In the data rows, zero lies at 7.5, halfway between 7 and 8.
Here are some numbered points:
4 5 7 7 8 5 6 6 8 6 9 11 11 7 6 9 8 9 11 0
0 1 0 0 3 14 0 11 15 4 6 7 6 14 9 15 12 12 11 1
7 4 10 6 5 4 6 6 8 8 6 9 8 7 9 5 5 7 6 2
8 7 6 7 4 7 8 4 6 6 11 0 7 7 15 11 6 3 7 3
15 7 6 8 15 9 7 10 5 7 0 15 11 10 0 2 7 13 10 4
6 5 8 13 7 3 7 15 15 4 9 12 11 2 6 14 14 6 3 5
12 10 5 10 10 8 9 14 10 8 9 8 6 4 9 5 7 7 5 6
1 5 9 13 11 0 15 4 6 0 10 15 12 7 2 4 7 12 10 7
8 10 9 7 10 11 7 5 5 7 4 8 8 10 7 9 5 8 6 8
9 5 8 4 10 7 10 10 6 9 8 8 7 6 8 4 6 8 10 9
9 7 7 11 9 8 7 11 11 7 7 9 8 7 5 9 9 7 6 10
2 6 5 4 7 10 4 9 9 6 7 7 7 10 8 11 8 9 9 11
5 9 6 5 6 9 6 4 7 7 10 8 9 9 6 13 10 9 12 12
6 6 6 6 7 7 8 6 5 8 8 4 5 9 10 6 6 9 9 13
8 7 7 6 6 6 10 7 8 9 13 5 7 5 8 11 10 5 9 14
8 8 5 6 11 9 5 8 6 7 3 12 6 12 7 8 9 11 6 15
7 11 15 4 14 8 12 7 6 6 7 14 8 8 5 0 5 10 12 16
10 12 4 9 9 9 10 14 10 5 8 5 2 7 8 3 9 8 3 17
4 0 6 6 14 4 15 11 9 6 15 9 13 1 8 5 2 4 15 18
14 5 10 2 2 8 5 6 8 14 9 15 12 4 5 14 15 8 10 19
0 7 0 5 9 12 7 6 9 3 8 5 7 13 7 11 5 15 6 20
8 8 7 9 10 7 8 8 7 6 7 10 9 7 5 6 7 9 9 21
5 10 6 4 7 10 7 8 7 8 8 4 6 9 7 7 5 11 7 22
8 9 9 10 10 6 7 15 13 7 8 12 12 6 5 12 12 6 9 23
4 4 9 9 2 1 7 6 10 5 11 9 8 8 7 5 8 7 5 24
15 12 14 9 5 11 8 8 6 11 3 5 8 6 7 3 9 4 1 25
5 7 15 0 6 10 4 7 5 11 4 8 10 13 7 2 7 11 9 26
15 8 7 7 11 6 9 8 4 12 7 8 9 3 11 8 8 0 9 27
4 5 7 7 9 4 7 7 8 7 8 10 11 7 6 9 8 9 11 28
15 13 5 10 10 11 3 1 5 10 0 8 4 9 7 0 7 7 4 29
0 10 5 9 4 10 12 5 8 7 10 2 4 10 10 6 4 13 7 30
7 5 8 5 7 6 6 8 8 9 9 8 8 7 8 7 8 8 10 31
14 10 6 7 8 9 6 3 5 13 9 9 8 3 8 11 12 7 14 32
5 6 7 12 2 7 8 3 10 5 11 10 10 6 6 15 8 3 8 33
6 7 8 8 8 7 6 9 8 8 5 11 9 9 6 9 8 10 7 34
6 4 0 6 9 7 11 1 5 5 11 5 3 6 12 9 4 8 8 35
5 7 9 9 8 4 7 5 7 6 9 10 9 6 7 7 7 8 10 36
5 5 6 5 6 6 7 5 6 11 8 6 7 8 8 6 6 9 10 37
5 6 8 2 13 9 6 6 3 7 5 11 11 13 7 7 8 13 11 38
3 0 5 5 6 0 6 5 9 7 11 13 13 3 4 14 9 5 14 39
5 5 7 6 6 6 7 6 6 9 9 5 8 8 9 6 6 9 10 40
7 7 10 4 7 8 6 9 8 9 4 8 8 9 7 6 7 9 7 41
12 12 10 10 13 10 12 9 5 8 8 6 10 3 7 7 7 3 11 42
4 13 6 11 11 12 10 7 7 1 4 7 3 12 6 4 6 12 3 43
9 8 6 10 11 8 8 11 8 6 7 8 7 7 7 7 8 8 7 44
5 13 0 15 3 2 15 0 6 0 15 10 4 2 7 15 12 10 9 45
6 11 11 6 7 13 12 6 4 8 4 5 10 11 6 10 5 6 6 46
8 8 7 7 9 8 7 7 7 7 6 9 7 9 7 8 8 9 7 47
10 9 10 8 9 10 8 8 6 9 6 7 8 8 8 7 8 6 7 48
1 9 5 8 5 9 11 5 7 6 10 3 5 9 9 5 5 12 8 49
8 7 6 12 13 3 12 0 3 6 5 14 7 6 4 6 5 9 9 50
6 4 8 7 8 6 7 6 9 7 7 11 10 7 7 6 7 7 9 51
5 7 12 7 6 5 10 9 11 6 11 6 8 7 8 4 4 7 3 52
13 10 15 11 7 4 6 9 8 9 7 8 7 5 6 0 5 5 2 53
6 6 7 8 4 7 5 12 11 6 6 7 5 9 9 9 12 9 4 54
13 12 11 12 12 7 12 8 7 9 6 10 10 2 7 5 6 3 8 55
4 8 7 6 7 8 8 7 9 7 10 6 8 7 6 7 6 8 9 56
5 5 3 5 9 7 7 9 9 9 8 10 7 7 7 11 8 10 9 57
3 6 5 6 7 9 5 8 10 6 7 7 7 10 8 10 8 8 8 58
1 8 10 8 1 15 8 6 11 7 11 0 8 10 9 15 10 7 7 59
1 8 12 6 3 8 8 6 8 3 7 4 7 14 6 5 9 12 4 60
0 6 9 11 0 4 15 1 12 0 15 0 6 7 5 7 0 6 0 61
6 6 14 0 7 8 5 8 5 11 5 6 9 12 6 3 9 10 8 62
12 8 8 10 10 5 8 12 10 8 8 11 7 4 8 6 9 4 6 63
7 8 8 6 9 9 6 7 5 9 5 8 7 10 7 4 7 10 8 64
9 8 7 8 10 8 7 9 8 7 6 8 7 8 7 7 8 8 7 65
7 8 7 9 10 8 8 7 7 5 6 9 8 8 7 7 7 8 6 66
8 8 7 7 8 8 7 7 7 9 7 6 8 8 8 8 8 7 9 67
Which five points above are nearest to each new point by angle? Their numbers follow each, nearest first.
2 5 9 15 0 7 9 0 12 2 13 12 13 5 4 15 8 0 8 33 39 45 24 61
9 7 9 5 5 8 7 13 11 10 13 4 7 7 7 8 10 7 8 14 31 54 59 23
10 8 8 10 9 5 8 11 9 8 8 10 7 5 8 6 8 5 6 63 6 55 53 10
4 2 8 11 8 0 12 7 11 1 12 15 13 3 4 7 6 8 5 7 36 24 51 0
5 8 5 8 8 8 9 7 9 5 8 8 7 8 7 8 6 9 7 20 49 43 30 56
8 7 7 5 9 9 6 7 5 10 5 6 6 9 8 5 7 8 9 64 62 26 67 13
8 6 8 11 7 5 6 9 10 6 7 10 7 6 8 8 8 7 4 5 10 63 54 24
8 11 7 0 5 15 3 2 0 15 3 3 6 14 9 12 12 10 15 67 12 26 32 64
12 8 7 6 5 7 8 6 9 10 10 11 9 3 7 11 7 5 7 19 32 27 14 33
11 10 9 8 3 9 10 9 10 9 12 6 5 5 6 8 10 5 8 14 25 6 17 63
15 15 14 11 15 12 15 10 5 9 9 5 13 0 6 7 5 0 13 42 55 48 27 25
15 12 1 13 15 8 8 15 15 8 11 7 5 0 11 0 7 4 0 6 17 63 44 65
8 6 8 8 4 6 8 5 6 8 8 5 7 8 9 10 7 4 5 3 33 61 14 59
5 6 6 6 7 8 6 6 7 9 7 9 9 10 7 12 8 9 10 12 11 57 1 58
5 10 11 6 12 8 10 7 8 6 8 12 8 6 6 2 8 8 11 16 21 7 36 9
14 11 5 9 10 10 5 2 4 8 0 10 6 9 7 2 7 7 4 29 8 4 47 64
7 7 6 8 10 6 8 7 7 7 9 9 8 6 7 6 6 7 10 18 21 36 50 7
11 10 9 9 11 9 10 9 7 8 8 7 9 5 7 7 7 5 9 42 55 27 48 63
7 9 3 11 6 5 12 3 7 5 12 9 6 5 7 13 10 9 7 45 33 35 14 12
8 8 2 3 5 12 5 4 3 14 7 1 2 10 10 13 6 6 11 67 13 37 3 22
0 3 12 4 0 11 12 6 8 10 14 0 3 11 8 15 11 11 8 59 30 14 60 49
5 9 11 8 4 9 7 6 8 4 7 5 9 10 5 6 7 9 5 60 61 59 43 46
6 7 5 6 7 6 7 6 6 8 7 4 5 8 8 7 7 9 6 13 22 37 35 49
4 4 4 6 8 5 10 7 7 5 12 6 8 5 7 8 6 8 11 18 56 35 39 40
7 4 10 15 7 2 4 11 15 3 7 14 7 5 8 8 9 7 0 5 10 63 24 54
10 14 3 9 9 9 10 15 11 7 9 2 0 6 9 2 8 9 3 17 6 44 43 65
8 8 8 9 9 7 7 11 11 7 8 10 10 7 6 10 10 7 8 23 5 10 63 34
0 6 0 2 8 15 5 4 11 0 6 5 5 15 7 13 3 15 3 20 58 11 1 22
8 5 8 9 2 5 9 3 5 8 8 4 7 8 10 11 6 3 4 3 61 33 14 35
10 8 8 8 7 4 7 4 5 12 12 6 10 1 9 11 11 7 14 32 14 19 27 39
6 7 7 10 5 7 8 6 8 6 9 8 9 7 7 11 8 6 8 33 45 39 59 12
7 10 9 7 11 10 9 6 4 8 5 8 9 9 6 8 7 9 9 8 46 38 64 16
8 7 13 8 4 12 7 6 4 10 4 4 10 11 8 10 9 7 5 46 48 25 59 8
4 1 11 0 0 3 0 0 12 8 4 9 10 10 6 7 8 7 7 2 51 24 31 26
6 6 8 5 3 11 6 15 11 10 7 2 8 6 6 11 13 11 4 54 59 1 11 5
6 9 5 8 9 8 10 8 9 4 8 8 7 8 7 7 8 9 7 43 66 20 17 44
11 3 9 2 10 4 7 8 6 8 5 11 8 6 6 2 9 5 10 9 51 31 4 2
10 3 7 5 7 4 6 8 7 10 7 8 7 6 9 5 5 8 7 2 9 31 37 40
8 6 12 10 0 7 5 5 9 9 7 10 14 5 6 15 11 1 7 33 19 39 5 23
6 5 6 8 8 7 9 5 7 8 9 7 8 7 9 11 7 7 8 35 33 39 3 14
13 8 11 5 8 13 7 9 3 12 5 6 9 8 8 10 8 4 8 48 25 27 67 46
7 8 4 6 9 6 9 7 5 8 9 7 5 8 8 3 6 10 11 13 9 37 40 49
12 10 6 11 10 8 9 15 11 7 9 8 5 4 8 5 7 6 4 6 17 63 44 10
4 10 6 8 9 9 9 6 7 5 7 7 6 10 7 7 8 10 8 43 20 49 30 60
11 5 6 10 12 7 11 4 5 8 10 8 6 4 10 9 5 2 10 27 42 35 55 18
9 6 6 9 4 7 5 9 10 7 5 10 6 8 8 7 9 8 5 54 10 5 34 24
7 6 6 7 6 7 9 4 6 7 10 1 7 6 13 10 6 3 6 3 35 14 13 61
10 7 8 7 8 7 7 7 7 7 7 8 9 6 9 7 8 6 7 27 55 63 25 53
2 7 1 0 1 14 0 1 5 14 10 5 10 14 7 15 15 12 15 12 1 11 67 58
1 3 9 9 2 1 7 7 12 2 14 12 10 6 6 10 6 6 8 24 39 33 0 36
9 5 5 12 3 9 5 10 12 6 6 4 4 8 10 8 9 6 3 54 17 10 5 59
7 5 9 6 6 5 7 6 8 8 7 9 8 8 8 5 6 7 7 2 51 24 31 37
7 6 8 8 4 7 9 3 6 5 11 0 8 7 15 12 5 1 6 3 61 14 59 35
11 6 10 4 4 8 6 7 8 10 9 13 10 6 6 11 12 7 10 19 32 39 31 12
5 10 9 11 1 6 12 7 10 7 15 2 7 4 8 14 8 3 10 14 33 59 3 61
6 14 15 12 6 4 5 15 15 5 9 9 14 8 0 2 11 4 6 23 53 10 5 52
7 12 9 7 14 13 9 3 0 9 3 7 10 11 5 10 6 11 11 8 46 38 64 47
9 6 9 5 12 6 8 11 7 8 9 9 10 4 9 2 7 7 13 9 18 16 31 42
7 9 0 5 12 6 11 6 2 9 12 5 0 10 7 0 5 13 14 13 49 35 37 9
8 10 7 6 4 10 8 3 6 8 7 7 5 10 7 9 8 8 9 12 46 59 8 30
3 7 3 8 9 10 10 7 9 3 8 8 6 9 7 9 5 11 6 20 43 49 30 58
12 9 6 7 9 8 6 3 5 12 9 8 8 3 8 11 11 8 14 32 67 19 27 12
12 5 6 2 2 3 6 6 5 13 7 8 8 5 12 12 11 4 8 19 27 32 14 31
8 9 6 15 3 4 12 12 15 4 13 8 6 3 10 12 6 4 1 5 61 33 6 10
14 4 6 13 13 7 11 4 4 9 12 8 7 3 12 10 3 2 12 27 42 55 18 35
9 8 9 8 8 6 8 9 8 7 5 8 8 6 7 6 6 7 5 53 25 55 63 6
11 9 9 5 7 10 8 7 6 10 9 7 8 6 7 9 9 7 10 32 19 67 27 48
9 7 8 10 9 8 7 12 11 7 8 8 9 7 5 8 8 7 7 10 23 5 44 63
9 8 10 11 9 6 9 5 6 8 8 8 8 7 8 7 6 5 8 55 42 50 27 53
7 0 8 5 5 6 0 15 14 8 4 7 6 9 13 10 15 7 9 54 1 58 31 11
6 9 8 10 3 6 10 7 9 8 13 4 8 6 8 11 9 4 8 14 33 59 3 61
5 8 12 7 5 12 7 7 8 6 5 4 6 11 8 5 7 11 4 60 26 43 22 30
15 14 15 9 4 12 6 7 5 14 3 4 8 7 8 0 11 3 0 25 48 53 29 55
10 7 7 6 8 9 8 8 7 7 11 7 7 7 6 10 9 6 9 14 32 19 12 42
7 8 10 8 7 7 8 10 8 7 8 6 8 8 7 6 7 7 6 52 53 60 25 17
5 8 3 9 7 6 8 5 7 7 8 7 6 8 10 10 6 7 9 35 45 3 30 49
8 1 3 12 0 5 0 7 10 4 0 15 4 12 6 6 9 8 1 54 34 15 24 2
7 4 9 10 4 2 8 8 10 5 9 8 7 6 8 4 6 5 3 24 52 2 61 53
5 10 6 8 9 9 9 6 7 5 7 7 7 10 7 7 8 10 7 43 20 49 30 66
12 8 7 3 9 10 11 8 4 4 15 4 6 5 4 11 12 4 11 14 42 32 12 27
14 10 11 8 5 10 8 8 6 10 6 5 8 7 7 5 9 5 3 25 48 53 29 55
10 8 7 7 7 8 7 6 6 10 8 8 8 5 7 9 9 7 10 32 19 27 67 14
6 6 3 5 4 5 6 5 5 8 7 2 3 10 9 7 6 10 5 13 37 35 22 49
14 9 0 0 8 11 3 6 0 15 4 1 0 11 11 10 8 12 13 67 13 22 32 37
6 6 9 6 4 10 6 15 11 8 7 3 7 6 7 11 11 10 5 54 59 1 5 11
5 7 9 9 8 4 8 5 7 6 9 9 9 6 7 8 7 9 9 36 7 0 28 39
7 6 8 6 7 7 7 8 7 8 8 8 8 8 8 7 8 8 9 31 40 62 37 26
11 8 7 7 15 8 7 13 8 7 4 10 7 8 5 7 8 9 6 65 44 4 15 47
6 0 11 13 0 0 9 6 12 3 11 9 6 5 9 0 4 2 0 24 52 2 61 53
